name the system of each run:
seq 1, q465 (8 x 20):
[[  4  31  -6   1   6 -12   0 -33   9  25  17 -19  13 -17  -9  13  36 -20
   25  33]
 [ 18 -25  -9  -7  -3 -25  -9   0 -26  30   9 -18 -16 -27   3   8  50 -18
    9   3]
 [ 29 -33   7   4 -19 -17  -9  37 -33  13 -19  -7 -22  10   7  -7  18   9
  -26 -18]
 [  6   2   5  23 -20  24  17  37 -13   2 -40  16   4  29   0 -20 -13  13
  -25 -21]
 [-31  12 -17   7  -1  44  31   1  10 -13 -16  31  18  -2  -2 -18 -29  -7
    9 -20]
 [-31  -8  -9 -25  20  13   2 -28  24 -31  24  15  -2 -22   4   0 -37 -10
   21  -9]
 [  1   1  23 -24  21 -25 -30 -30  26 -22  34 -16 -13   4   6  16 -25   8
    3  19]
 [ 19  33  28   9   6 -24 -22 -16   6  15  13 -30   5  22  -4  18  20   7
   -6  39]]
seq 2, q308 (8 x 20):
[[  4  29  -3 -19  -4  35 -17 -59   1 -23  11 -13  -5 -15 -15  21 -14  -3
   -3  -2]
 [-11  -8  -4   7  21  31 -49 -41 -12   4  15  -3   2   1 -19  32  12   3
    9   0]
 [-40 -13   3  16  27  -2 -35   9 -36   5   9  -6  21  13 -30  19  14  12
   17  -7]
 [-23   5 -15   2  -6 -31  -8  33 -27  -4 -13 -14  29  -2 -44  -4  -1  18
   19 -14]
 [ 17  -4 -37  -5 -29 -25  -4  18  11  11 -32  -6   5 -12 -31 -21 -10   0
   24 -23]
 [ 13 -28 -19   2 -12  -4   1   3  26  28 -24   6 -31  10   4 -29 -19 -27
   28 -24]
 [-16  -8  23  -4   9  -2  20  -3   4  14  -2  -4 -39  28  20 -28 -30 -36
   19 -13]
 [-11  41  31 -20  -2   3  28 -24 -15 -13   8 -29 -25  12   5 -12 -27 -25
    2   1]]
seq 3, q806 (8 x 20):
[[ 31   8   9 -39 -17 -11   7 -26  17 -25  11 -17 -35 -18  17  -4 -27  -7
  -16  -4]
 [ 29  10  37  14   3  21 -10 -22  12  12   0  -3 -25  36  28   7   1  -3
  -29  20]
 [-28   8  23  30  26  31  12   5 -30  13  11  12  19  15  12  14  33  -2
  -11  18]
 [-28   1 -13 -15   8   4   6   6 -34 -31  21   6  34 -43 -14  19  16  19
   -7  -3]
 [ 33  -9 -21 -22 -17 -14 -34  -5  19 -30   0   2  10 -27 -15  15 -13  35
  -18  -4]
 [ 31 -14  -3  27  -2  -7 -31  11  45  22 -20  15   5  32   2  -2  -5  19
   -5  13]
 [-26  -5  -3  32  16 -12  24  35  13  33  -9  19  24  19   6 -19  13 -11
   27  13]
 [-25   9 -17 -22  -5 -27  46  13  -4  -7   9  -3  11 -39  -2 -19  -1 -21
   28  -3]]
seq 4, q165 (8 x 20):
[[  9  57  -2 -14 -20   5  22 -27  31 -20  -8 -13  10  -4 -12  -9 -33  -2
    4  11]
 [  8   8 -14   0   5  35   1 -55  30  17   8   8 -12 -13  12   5   6 -31
   19  10]
 [-26 -31  14  -1  31   6 -13 -19 -31  17  27  -6 -23  -2  12  12  24 -28
   16  -3]
 [-14   8  24 -10   3 -21  -9  15 -62 -13  10 -33  -2   3 -19  11  14  11
  -12  -6]
 [ 25  36 -13   2 -36  10  -8   0 -21  -9 -29 -18  18  -4 -36   5   3  22
  -19  -9]
 [ 12 -13 -41  14 -18  40 -11 -12  19  14 -31  25   6  -6 -15  -7  -6  -4
   11 -24]
 [-34 -46 -11  -3  21   2  -7   9   9   3   3  21 -13   5   3 -15 -28 -15
   32 -28]
 [-31  10  28 -21  16 -41   2   9  -1 -23  17 -22  -7  16  -8 -11 -41   1
   17  -1]]
seq 5, q29 (8 x 20):
[[-24 -21 -12  -5  28  -2   0 -23  39  10  21  16  -5  -9  13  -4 -13 -27
   42   4]
 [-20  -8  34 -11  24 -43  13   9  -5   9  25 -19 -24  15  22 -10  -4 -23
   16  13]
 [ 31  36  28  -1 -19 -28  17   9 -14  11  -6 -32 -11  12   8  -4  19  -3
  -21  22]
 [ 41  18 -19  11 -28  31  12 -15  -2  18 -18   5   8 -21   5   7  39  -5
  -21   9]
 [ -4 -42 -23   7   7  42   6   0 -10   3   2  39   3 -28  21   6  23  -5
  -10 -16]
 [-26 -41  18  -4  22  -3  -3  34 -13 -29  13  23   0   8  19  -1 -20  22
  -20 -14]
 [  1  26  26  -1   1 -19 -10  19  17 -32  -1  -5  19  28  -8   1 -37  38
  -23  12]
 [  7  45 -13   4  -3   4  -8 -30  45  -3  -1  -2  31  -1 -20   8 -11   9
   14  27]]
seq 6, q165 (8 x 20):
[[ -7   7 -10  21  -7  27  52  16   3  24 -18  26  10  -5  21 -22  19 -24
    4   2]
 [-10 -28  -4 -26   2   5  36   9  -9 -23  17  21 -13 -39  32  -8  -4 -11
  -13 -15]
 [ 12  -7  30 -25   6   1 -16 -11   0 -41  21  -3 -19   2  19  14 -27  23
  -40   0]
 [  2  27  24  24  13  26 -25 -16  10  -6   4   5  20  33  -2  22  -3  26
  -23  25]
 [-24   8 -19  27  18  16   2   2   4  16   6  21  48 -12 -11  13  35   5
   16  22]
 [ -4 -34 -31 -17   5 -34  -6  15  -2  -1  17   6  18 -48  -6   6  25   5
   17  -1]
 [ 37 -28   3 -17 -11 -47 -34  16   9  -3  -3 -18 -20   2  -3   0  -9  19
  -10  -5]
 [ 25   9  20  28 -11  -9 -10  20  21  25 -29  -5  -7  53   2 -14 -11   8
   -8   8]]
seq 7, q369 (8 x 20):
[[ -9  -8  -7   1  13  44 -11 -32 -32  -5  20  10   7 -28   1  30  35  -2
  -12   0]
 [-23 -41   1  -9  23  -2 -39   7 -34 -23  21   6   5 -12 -11  23   5  24
   -7 -16]
 [ -3  -9  -4   5  -3 -27 -34  36  -7 -16 -14  -4  23  15 -32   3 -16  41
   -6 -12]
 [  2  20 -31  19 -18  -7  -1  18  25  13 -32   6  35   6 -34 -13  -7  12
   22  -1]
 [-16   1 -33   3   1  -4  21 -10  31  24  -6  10   8 -17  -7 -20  -4 -33
   51  -2]
 [ -9 -17   8 -21  11 -31  13  -8  17  12  15 -11 -36  -1  19 -21 -19 -37
   32  -4]
 [ 25  12  39  -9  -9 -25   9   1  -4   7  -2 -28 -41  29  20 -14 -13 -13
  -15   6]
 [ 27  36  23  12 -21  31  21 -11 -23  11 -16 -12 -13  16  13   1  20  -8
  -34  10]]
seq 8, q29 (8 x 20):
[[-29  -5  38   5  20   3  25  17 -50   2  15  -6 -14  13  21  -2  17 -16
  -12   0]
 [ 19  27  19 -11 -22  -3   7  13 -40 -27  -3 -20   7  -7  -7  10   9  26
  -43   2]
 [ 34   1 -28   5 -20  27 -31 -16  12  -9 -14  12  20 -19 -17  21  12  29
  -23  -2]
 [-25 -39 -26  18  25  25 -26  -1  19   7   3  37  20  -2  -5   8   0   5
   21  -9]
 [-53 -14  15  -1  30 -28   7  30  -4 -12  15   5  12  15  -4 -13 -26   2
   24  -4]
 [  5  40  16 -20 -14 -50  11  11   8 -17  -1 -34   4   7 -17 -13 -28   8
    5  11]
 [ 43  29 -21  -6 -27  -5  -4 -33  34  20 -15 -18  -6 -11 -10  -3   6 -14
   12  13]
 [  3 -26 -18  12   7  25   6 -22   7  40  -1  13 -20  -9  19  -5  28 -41
   24  -3]]
seq 9, q369 (8 x 20):
[[-10 -39 -19  -7   0 -17 -28  28 -38  -9  -3   0  10 -19 -25   8  11  22
    1 -27]
 [  5 -19 -25   4 -19 -16 -21  33   3  -4 -32   4   9   9 -29 -15 -24  21
    7 -31]
 [ -7  11 -24  16 -14   6  10   9  33  15 -34  12  10  19 -20 -28 -30  -9
   32 -15]
 [-26  19  -4  -3   6   0  32 -17  27  12  -1  -1  -8   5   1 -26 -27 -40
   44   0]
 [ -4  19  26 -26   6 -21  17 -28   8  -1  21 -28 -34   2  15 -10 -19 -34
   17  11]
 [ 31  21  36 -10  -8  -6  -6 -27 -16   6   9 -35 -34  13  13   9  11 -12
  -22  15]
 [ 20  11  17  15  -7  34  -8 -16 -44  14  -4 -12  -9   8   4  21  40  -1
  -32   4]
 [-17 -16  -8   7   3  40  -6   2 -56  -8   1  12  12 -19  -9  19  29   8
  -20 -20]]
seq 10, q806 (8 x 20):
[[-10 -11   0   0  30 -26 -36 -15  45  -3  24   4  14   6  -5  13 -14  12
   24  23]
 [  0   2  10   9  14 -57 -17  15  11  27  11 -22  11  13  -9   3  21   1
   25  30]
 [ 18  15 -14   5 -20 -32  17  16 -17  33 -12 -23   7 -16 -12  -8  43 -16
   16  11]
 [ 30 -13 -30  -7 -31  11  23   0 -13  20 -21   2 -18 -33   7 -13  26 -25
   -1 -20]
 [ 18 -39  -1  -7 -11  25  14   7  -3  -2 -12  21 -37  -3  32 -16 -13 -13
  -22 -29]
 [-14  -6  35   1   8  17  21  19  -3 -24  -1  17 -16  29  28 -14 -36   7
  -29  -9]
 [-28  46  29   0  10  18  23  -6   2 -32  10   2  22  17   1   2 -29  13
  -14  15]
 [-15  37  -1  -5  15  18 -10 -43  17 -19  25  -3  29 -16 -14  25  -3   8
    7  25]]
seq 11, q465 (8 x 20):
[[ 19 -23 -21  13  -4  51 -22 -34   8  24 -14  17 -19  -1   5   7  14 -18
    2 -15]
 [-36 -43  16  13  33  11 -25   7 -25  11  10  10 -17  27   4   2  -4  -8
   13 -17]
 [-32  17  22 -10   6 -22  -9  22 -35 -28   2 -23  11  19 -30  -1 -29  20
    1 -13]
 [ 16  47 -21  -9 -30   1  -7 -18  13 -15 -20 -17  21  -8 -39   0 -20  15
    5  -1]
 [ 17  -6 -32   9  -3  14 -20 -36  39  32 -10   8  -4  -8  -8   1   8 -21
   32   3]
 [-18 -39  11   5  27 -21 -13   3  -5  32  12  -5 -28  16  12  -8   8 -29
   32  -4]
 [ -9  10  33 -12  -4 -37   9  28 -40  -7  -3 -34 -19  21  -8 -15 -14  -2
   -5 -11]
 [ 26  47  -2  -5 -41  17  16  -8 -11  -9 -31 -19  -2   2 -20  -9 -12   3
  -18 -11]]
seq 12, q308 (8 x 20):
[[ 16  -1 -15 -31 -31   5  26   8 -16 -31 -10   1 -11 -37   3 -12 -16   3
  -23 -28]
 [ 34 -15  -4  -9 -15  31 -22 -22  27 -17 -14  13 -25   7  10   1 -33  12
  -26 -17]
 [-18   1  20  25  27  38 -15 -19  27   4   4  22   0  40  12   4 -23  -1
    1   9]
 [-51  29  15   3  33  -2  15  -9   2 -11  28   0  30   1  -6   7  -5  -3
   23  23]
 [ -2  21 -11 -28  -1 -37  -7 -14  -7 -17  24 -26  21 -40 -24  17  14   9
   13  16]
 [ 41 -21 -17   0 -14 -23 -43  -4  -6  22  -7 -17  -7 -11 -16  16  33   9
   -2   1]
 [  6 -34   2  35   0   5 -11  33 -19  41 -25  10  -7  30   3  -8  27  -4
    0 -11]
 [-28  -2   5   9  -4   1  46  46 -22   0 -18  14   6   9   8 -30 -12  -8
    1 -19]]

runs to name:
seq 13 (2 x 20):
[[ 39 -14   1 -37 -17  -9   2 -22   9 -14  11 -11 -39 -29  24   1  -6  -9
  -20  -6]
 [ 32 -20  24  15   0  29 -29 -11   5   8  -8   7 -28  34  23  10  -1   8
  -34   0]]
 -> q369
seq 14 (2 x 20):
[[-46  10 -15  -4  18  24  22  -5  13 -27  13  28  32 -20  -5  -1 -22   2
   16  -3]
 [-11  -6  -8 -33  18 -21 -12 -23  32 -33  35   2   8 -33   1  12 -22   8
   13  10]]
 -> q465
seq 15 (2 x 20):
[[-18   9  34 -11  14  -6   3  10 -51 -27  25 -16   5  -4   3  17  14  17
  -28   7]
 [ 25  12 -10 -10 -21   0 -20   4 -23 -27  -5  -9  22 -24 -22  21  14  37
  -34  -2]]
 -> q369
seq 16 (2 x 20):
[[  1 -17 -32   5  13  -3 -11  -3  43  -1  14  31  36 -31   2  14  14  15
   12  19]
 [ -7 -40  -8   4  26 -39 -12  22  38  11  17  20  10  -3  16  -1   5   5
   20  16]]
 -> q369
seq 17 (2 x 20):
[[ -1 -33 -18 -20   6 -47   2  31  17 -15  18  12  14 -36   9  -2   3  16
    5   4]
 [ 26 -17   1   3  -5 -47  -3  35  46   8  -9   7   1  14  16 -16 -13  15
   -2  15]]
 -> q29
seq 18 (2 x 20):
[[  5  36 -16  13 -10   3  18  11  30 -10  -8  17  52 -13  -9   3   5  25
   -8  25]
 [ -9 -10 -36 -14   8  -6  12  -9  42 -10  17  26  26 -46   6   1  -1  -2
   23   9]]
 -> q29
seq 19 (2 x 20):
[[-24  22  18  20  17  15  13 -15  28  22  -5   3  -5  41   5 -17 -24 -26
   28  10]
 [-37  25   7  -9  15  -3  43 -12 -10   6  22  -8   5 -16   8 -10   8 -36
   29  13]]
 -> q165
seq 20 (2 x 20):
[[-30 -29 -19 -11   4  14 -12  -4 -25  -4  -7   2 -15  -6 -23 -10 -23 -15
   28 -45]
 [-15  -8  16 -14  -2 -13 -19   5 -24 -11 -10 -24 -30  28 -21 -14 -41  -3
   10 -34]]
 -> q29
seq 21 (2 x 20):
[[-27  41  -5  20  11   6   7 -15  26  16  -6  -2  28  19 -23  -7 -11 -13
   40  16]
 [-22   4 -22 -17  10 -20  11 -21   1  11  20 -13   7 -38 -13   0  15 -29
   46   5]]
 -> q308
seq 22 (2 x 20):
[[ 33  -1  12 -11 -10 -34  -9   6  51  -7  -6  -4 -17  18  14 -13 -36  11
   -7  10]
 [  5  31  25  29   5  -3  23   4  26  33  -9  -2   2  38  17 -14   6 -17
    7  31]]
 -> q806
seq 23 (2 x 20):
[[-26  35   2  -4  16 -15  20   1  33 -24  20   9  42 -12  -4   3 -15  13
   12  30]
 [  5   9 -10 -25   8 -43   2 -16  37  -8  29  -9  13 -35   2   6   4  -2
   21  29]]
 -> q29
seq 24 (2 x 20):
[[-44   2 -21   0  18  41   1 -23  -8 -16  13  20  26 -23 -17  11  -4  -3
   19 -11]
 [-17 -26 -13 -27  20 -19 -38 -16   8 -27  29  -3   5 -26 -16  18 -17  14
   16  -7]]
 -> q465
seq 25 (2 x 20):
[[ 11  18  22 -35  -7  -3   9 -20 -24 -36  24 -21 -15 -24  11  14  -3   5
  -31   3]
 [ 37   0   5  -2  -9  24 -42 -27  -8 -14   2  -5  -6  -2  -4  31  11  25
  -38   3]]
 -> q369
seq 26 (2 x 20):
[[  6  15  16  10  -2 -48  -4  19 -20  31  -1 -35   0  15 -13  -2  30  -6
   13  20]
 [ 34  19 -11   5 -37 -13  26  20 -18  25 -31 -16  -2  -7  -7 -17  29 -11
   -6  -2]]
 -> q165
seq 27 (2 x 20):
[[ 31  10  -2 -23 -24   9  37  -7  25 -22  -2  11 -15 -24  31 -14 -19  -5
  -26   0]
 [ 21  -8  13   0   7  39  -4 -32  33  -9  10  23 -18   6  36   8 -14  -1
  -27  11]]
 -> q369
seq 28 (2 x 20):
[[-45  24  23   4  23 -18  24  25   5 -22  15   6  32  13   0  -6 -21  14
    6  19]
 [ -4  50  -8 -20  -4 -19  10 -24  19 -19  16 -19  29 -28 -21   8  -5   4
   14  25]]
 -> q806
seq 29 (2 x 20):
[[ 25   5  -5  11 -28  31  -8  -9 -34  22 -35 -15 -25  15 -16  -5  10 -14
   -8 -28]
 [-26  -3  -8   9  -3  52   6 -12 -41   5 -18   6 -12   6 -13  -6  -4 -22
    6 -37]]
 -> q369
seq 30 (2 x 20):
[[ 22 -12  -5   5   0   1 -36   7 -11 -14   6   7  24 -14  -8  31  27  42
  -34  11]
 [ 16 -18 -21  24  -4  -3 -22  31  15   4 -16  24  37   0 -10  10  16  37
  -14   6]]
 -> q806
seq 31 (2 x 20):
[[-27 -27   5  21  29  -6  15  17 -11  34  13  14   3   2  22  -3  38 -24
   20  13]
 [-14  -6  19 -21   0 -38  31  39 -37 -19  13 -13  -1 -16  11 -11   5   3
  -13  -4]]
 -> q308
seq 32 (2 x 20):
[[ -1 -18  13   5  14 -29 -39  30 -10 -17  10  -1  21  11 -11  20   2  45
  -20   8]
 [ 11  23 -14  20 -15 -22  -8  31   9   4 -22  -1  43   8 -31  -1   8  32
   -1  13]]
 -> q806
seq 33 (2 x 20):
[[  7  31  23   3   9  25   3 -31  40 -18  13  11   7  15  20  10 -21   7
  -19  29]
 [-20   8  17  16  37  10  -9 -21  16   4  32  10  23   5  14  25  21   3
    3  40]]
 -> q806
seq 34 (2 x 20):
[[-10  30  11  -8   8  16  48 -17  28 -14  18  16  10 -14  32  -6  -8 -14
   -6  26]
 [  8   1  18 -24  17  -2   3 -30  20 -23  40   2  -6 -25  32  19   4   1
  -17  28]]
 -> q369
seq 35 (2 x 20):
[[-13  15  17 -30   1  15  40 -21 -20 -25  23  -6 -20 -25  23  -3  -8 -22
  -11  -3]
 [ 34 -10  21 -23  -4  -1 -25 -23 -13 -20  19 -16 -28 -11  15  23   6  12
  -38   4]]
 -> q29
